Here is a table of points, one per row:
array([-0.261, -0.332, 0.527, -1.348, -1.034, -0.960, -0.110, 0.659])
array([-0.938, 0.860, -0.207, 2.686, 0.553, -0.955, 0.609, 0.476])
array([-0.641, -0.734, -1.419, -1.478, 2.448, -0.884, 0.444, 0.262])
array([-0.309, -0.184, 1.395, -1.158, -0.978, -0.777, -0.367, -0.594])
array([1.446, 0.296, 1.533, -1.160, -0.842, 1.226, 1.102, 1.030])
array([-0.202, -0.308, 1.258, -1.311, -1.099, -0.634, 0.748, 0.304])
array([-0.740, -0.285, -1.215, 0.723, 0.537, -1.095, -0.978, 0.200])
array([-0.986, 1.241, 2.403, 1.524, 1.997, 2.557, -0.494, -0.559])
array([1.026, -0.563, -0.526, -1.220, -0.452, 2.448, 0.861, 0.217])
array([-0.709, -0.043, 0.263, 2.632, -0.910, -1.026, -0.417, -0.549])
array([1.196, -0.529, -1.253, 0.194, -1.089, -0.795, 0.645, 0.144])
array([0.469, 0.011, -0.578, 1.927, -1.128, -0.883, -0.620, -0.746])
array([0.258, 0.863, 0.019, -1.681, -0.959, 3.206, -1.114, -0.852])
array([-0.582, 0.152, -1.340, 1.979, -0.971, -0.847, -0.618, -0.688])
array([-0.790, 0.573, -1.323, 1.942, -1.159, -1.002, -0.716, -0.672])
array([-0.140, 0.322, -0.860, -1.494, 0.301, -1.167, -0.189, 0.729])
array([1.219, -0.484, -1.729, 0.916, -0.743, -1.067, 0.517, 0.816])
array([-0.531, -0.909, 1.986, -0.496, 1.557, -1.053, -0.819, -0.884])
array([0.719, -0.387, 1.646, -0.117, 0.604, -1.209, 0.002, -0.659])
array([-0.632, -0.059, -1.333, -1.004, -0.040, -1.119, -0.947, -0.722])
array([-0.170, -0.080, 0.032, -1.333, 0.403, -0.781, -0.690, -0.773])
array([-0.696, -0.477, -1.309, -1.445, 0.982, -0.701, -0.700, 0.201])
array([-0.476, 0.048, -1.201, -1.714, 2.095, -0.985, -0.449, -0.186])
array([-0.996, -0.050, -1.574, 2.062, -0.848, -0.740, -0.673, -0.757])
array([-1.004, 0.349, 1.603, -0.109, 0.415, 2.642, -0.098, -0.822])
There is one direction along which these points spread out most. Where along it does each point below lie, from 0 to 9? The average is between 4 and 5, and the first point in the table lies past the average.
array([0.393, -0.807, 1.117, -1.261, 1.327, -0.927, 0.141, 1.077]) 6
array([1.101, -0.266, 0.099, 0.415, -0.990, 2.773, 0.584, 0.350]) 6
array([-0.311, 0.700, -1.351, 2.191, -1.026, -0.943, -0.364, -1.009]) 2
array([-0.713, -0.408, -0.540, -1.692, 1.906, -0.993, -0.060, 0.471]) 5
array([1.757, -0.252, -0.138, -1.370, -1.014, 2.099, 1.321, 0.790]) 7
array([-0.643, -0.236, -1.006, -0.739, 2.222, -1.063, 0.414, 0.609]) 4
array([-0.538, -0.621, 1.369, 0.734, 2.164, -0.844, 0.566, 1.048]) 5
array([-0.344, 0.436, -0.514, 2.307, -0.659, -1.051, -1.156, -0.759]) 2
array([0.055, 0.196, 1.150, -1.245, -0.582, 2.996, 0.116, -0.514]) 8
array([0.140, -0.277, 1.482, -1.111, -0.770, 2.009, 1.140, 0.818]) 7
array([1.017, 0.021, -0.845, 1.383, -1.077, -0.979, 0.583, -0.129]) 3
array([-0.333, 0.075, -1.204, -1.476, 0.670, -0.672, 0.249, 0.272]) 5
array([0.696, 0.638, 1.455, -1.034, -0.523, 1.538, 0.103, -0.133]) 7
array([1.909, 0.792, 1.394, 1.482, -1.317, 2.013, 1.169, 0.911]) 6
array([-0.857, -0.048, -1.324, 1.710, 1.100, -0.589, -0.780, 0.260]) 3
array([1.139, 0.766, 2.057, 0.191, -1.073, 1.232, 1.043, 0.366]) 6
